One turn sends every row of this set to another row. A few are shown first. Where does it send the rows asked after them?
J_122: [ 22  -3   9  -5  21  19 -15   0 -17 -15   3   3  -3   3 -28  21  32 -11
  -8  -2  24   1 -19  -4  -1   2   1  -4  12  -7  23  11  13   3   0  25
   3 -21  -1  19   1   2   1  15  -1  -9]
J_761: [-32   7  -2  -2 -12  -7 -15  18   9 -11  -3  -5   3 -11   2  -5   8 -19
   9 -30  11   3  19 -26  15  -6 -17   0  -5  31  -1   7   1   1  -2   5
   1   4  19 -16  -4   0  -4 -16 -19  -2]
J_773: [-27  -9  -5  11  -8  -9  -5   9  11  -4  -2  -6   9 -12   3  -9  14 -15
  12 -26   5  12  12 -28  19  -8 -19   5   9  30  -2   5   0   8  -3  10
   6  -1   9 -15 -15  -5   5 -11  -7 -15]
J_104: [ -5   2   2 -24   6   7  11   5   5   2   4  -8   7  27   3  10  16  -1
 -17  -9   7  -1  -7 -11  -6  11   9 -10   4 -19  36  17  -9  -5  23  25
 -12 -10  -3  13  -7   9 -16   8 -10  17]
J_177: [  6  -6   6 -22   6  21   1   2   9  -5   1  -9   1  26  -8  12   9  -6
 -15  -9   1  -7 -13 -15  -9  15  -9 -20   3 -13  31  11  -9  -3  17  11
 -13 -18  -5   6   0   7 -13  18  -1  17]
J_330: [-31   8 -28  -4  -2 -11 -19  12  -2  10 -17 -16   6  -1 -13   9  29  -6
  -4   7  -6   9  -6 -13  -8  -8  -6  -2   2  24  12  13  19  13 -17   8
  23  27   0  17  -1   1 -10  -8  -4   0]
J_485: [-25   3  12  17  -9   5 -16   9   5  -8  -4  -7  -1 -33  -5   2   6  12
   7 -14   9 -16   5   9   3   1  -3   6  -4  31   1   7   2   3  -6  11
  -9   9  11  17 -13  16   8 -25 -22  -9]
J_221: [-30  -6   8   4   6  -1 -10  22  12 -16  -8  -3   9 -27  -1   7   4  27
   5 -16  -4 -12   6   2  -4   3  -6   9  10  29  -2   8   5   9  -6   7
  10   9   2  27 -19  19   4 -16  -4   4]
J_67: [ 12   7  10  -3  -3   9 -15  16  12   5 -20  13   1  -4 -10  22  16   7
 -22 -33 -18 -15   2 -30 -14  17   6 -10  22   5   5   2   6 -18  12   8
   5 -11   7  21   9  -4  -3  18  -9  -6]
J_579: [ 11 -16  18  -7  11  -2   4  -6   2  -6 -17  -1   7  -4  -4  16  33 -13
 -15  -9  12 -11  -8 -13 -23  -9 -16  -3  -5  -3   6   2  12  -4  27  11
  20 -10   6   0   1   1  19  -9 -29  32]
J_858: [ 17   8   6  -6  -5  16 -12  20  13   3 -18  13  -3   1 -19  12  16   8
 -21 -34 -13  -5   2 -34 -15  15   1  -8  16  -5  11   4  12 -17  10   2
   7  -9  18  11   9  -5  -1  18  -8  -2]
J_340: [-11  -5  -1 -28  12  14  16   7   4   8  -9  -6   7  29   0   6   9  -9
  -5  -7   9 -20  -1 -16  -5  16  -2 -23   3 -17  30  15   5  -2  19  10
  -3 -18   8  11   2  -3 -12   5  11  13]
J_203: [ 29   3   0  -7  27  23  -7  12   3  -8   6   8   0  -1  -5  22  24 -15
 -18  -9  31  -4 -17   1  12   6  -6 -12   5  -9  25   2  14  -5  -6  12
  -1 -14   0  10   3   6   1  19  -1  -1]
J_450: [-17  -8  -5  -7   6 -10 -19  19 -12  -3  -5  10  10   2   4   7  21  25
  14  10  18   7  10  -7   1  -4   5  -4  10   5 -12   9   4   6 -13 -10
 -15  11  12  -9   2 -20  18 -18   5   0]
J_60: [-33   2  -6   2   0   4 -13  18   4 -10 -13  -1   4 -23   5   1   8   7
  10  -7   6 -10   8   6  14  -3  -4   5   1  30 -13   7   3   9  -3  13
   2  18   7  21 -19  21  -1 -25 -19 -12]
J_489: [-16   5  -2 -11   4  -5 -10   8 -10  -1 -18  13  10   4   5   4  21  26
  13  14  12  10  13   1  -3   2   3  -3   5   0 -11   8   6   0 -11  -8
 -16   4  17  -9  -4 -15  17 -17  15  -4]
J_879: [ -1   0  -1 -14  12  11   7 -12   3   2   0  -3   8  32  -3  15   9   2
 -17   3   3 -10 -11 -13  -7  12   0 -23  -2 -21  21  15  -8   3  17  14
  -8  -5   2  13   5  -1 -13  10   6  23]
J_22: [ 22   0  -5  -5  24  13  -7  -2   7  -3   9   9   3   8 -15  18  16 -10
 -19  -8  35  11 -28  -6  11   6  -4  -3   6 -15  17   1   3   3   2   9
  -6 -11  -2  11  10  -3  -4  22  -8  -6]
J_913: [-26   1  -6   5  -8  -9 -10  15   8  -2  -8   0  20 -20   1 -11  15 -19
   3 -20  -3  10  13 -21   8 -10 -10  12  -3  29 -16  12   7  -3   6  17
   4  -3  18 -15  -5   5   2 -19 -18  -8]
J_140: [-10   1  -9 -13   8 -11 -14   7 -11   4 -13  11   9 -11   1   2  20  24
  12  11  16   3  12  -3  -1   7   4   7   6   2  -9   5   7   6 -11 -12
 -15  10  13  -8   2 -18  21 -20   4  -7]
J_234: [  2  -6  -1 -22  11  19   7   4  19  10   4 -10   8  29   0  11  14  -2
 -14  -5  10  -4 -11 -13  -4   4   2 -19   3 -20  23  11  -8  -1  14   9
 -11   1 -15  21 -10  10 -15   4   2  19]
J_19: [ 14 -12  15 -10   4  10  11 -12   8  -8 -20  -9   4  -1 -10  20  33  -6
 -10  -6  17 -12 -13 -13 -27  -3  -5  -7  -1  -4  10   4  15  -5  16  14
  17  -8   4   5   0   4  23 -14 -32  28]
J_947: [-31   7 -12   2   6 -10 -13  16   8  -7  -6   4   9 -18   4 -16  14   0
   8 -18  16  10  19 -18  19  -7 -11  12  -6  31  -9  10   6   8   1  13
   1   0   8  -8 -12  -6  -4 -17 -15 -12]
J_562: [  9 -12  21  -8  10   5   9 -10  11  -5 -18   1   9  -3  -8  19  26 -10
 -18  -9  24 -16 -10 -11 -25  -7  -7 -15   4   1   9   8  10   0  19  13
  22  -6  12   1   8   4  19  -2 -31  27]
J_260: [ 24  -7   5  -7  26  17 -11   0  -6  -6   1  -5  -1   4 -18  14  23 -15
 -16   0  18   5 -25  -6   5   0  -1 -15  15 -15  17  -6  13  -8  -8   8
  -4 -13  -8  12   3  -8  -9  23   1   1]
J_630: [ 25  -6   9  -7  18  17   4  -7   4  -9  16  -6  -4   2 -16  26  17 -13
 -15  -6  17  -6 -23  -5   7   6  -5 -11   6 -15  21   6   9  -4   3  11
  -6 -23   2  13   2  -2   0  22  -5   5]
J_382: [-24   0 -13   1  -5 -15  -6   6   5 -12 -16  10  14 -20   6  -3  21 -14
  17 -18   4  10  10 -30  21  -3 -20  19   3  22  -9   3  12   5  -1  14
   0  -8   5 -13   7   5   3  -9 -17   1]
J_18: [ 12   6  14   0  -2  17 -16  21   8  10 -22   6   0   4 -17  17  21   6
 -23 -32 -12 -12   4 -36 -11   4   5  -4  20  -5  11   1  12 -20  17   8
  -8 -10  11  14   5   1   1  18 -11   0]
J_432: [-29  -1 -26  -1   5  -8 -10  14  -7   3 -19 -16   8  -6 -20  10  29  -5
  -7  11  -4   9 -14  -9   1 -14  -1  -3  -3  24  15  11  16   3 -21  16
  19  22   8  20   7  -5 -12  -4  -4  -4]
J_85: [-27   0   9   9  -6   4 -11  15   6 -16 -17   1   4 -22  -8  13  -1  15
  13  -6   5 -21   4   7   9  -2 -17  11  -6  25  -3  13  -3  16  -4   0
  -7  11   1  24 -10  12  -5 -23 -22  -8]
J_835: [-33  10 -22   7  -4 -12 -10  16   2  10 -21 -15  14  -3 -16   4  31  -9
  -6  10  -7   6 -13   0  -1  -6  -2  -3   0  22  10  11  19  15 -15  10
  10  27   3  15  10   0  -9  -3   0  -3]
J_587: [-28  -1   3   5  -3   1 -25  21  15 -18 -20   2   0 -29   3  11   5  17
   4 -10  10 -14  11   4   4  -3  -4   1  -1  36  -9   8   7   1   2   6
  -1   6  16  27 -15   7   8 -19 -19  -1]

J_122 moves to J_382
J_60 moves to J_630
J_485 moves to J_22
Now find these:
J_18 moves to J_835
J_879 moves to J_587
J_432 moves to J_579
J_773 moves to J_104
J_19 moves to J_140

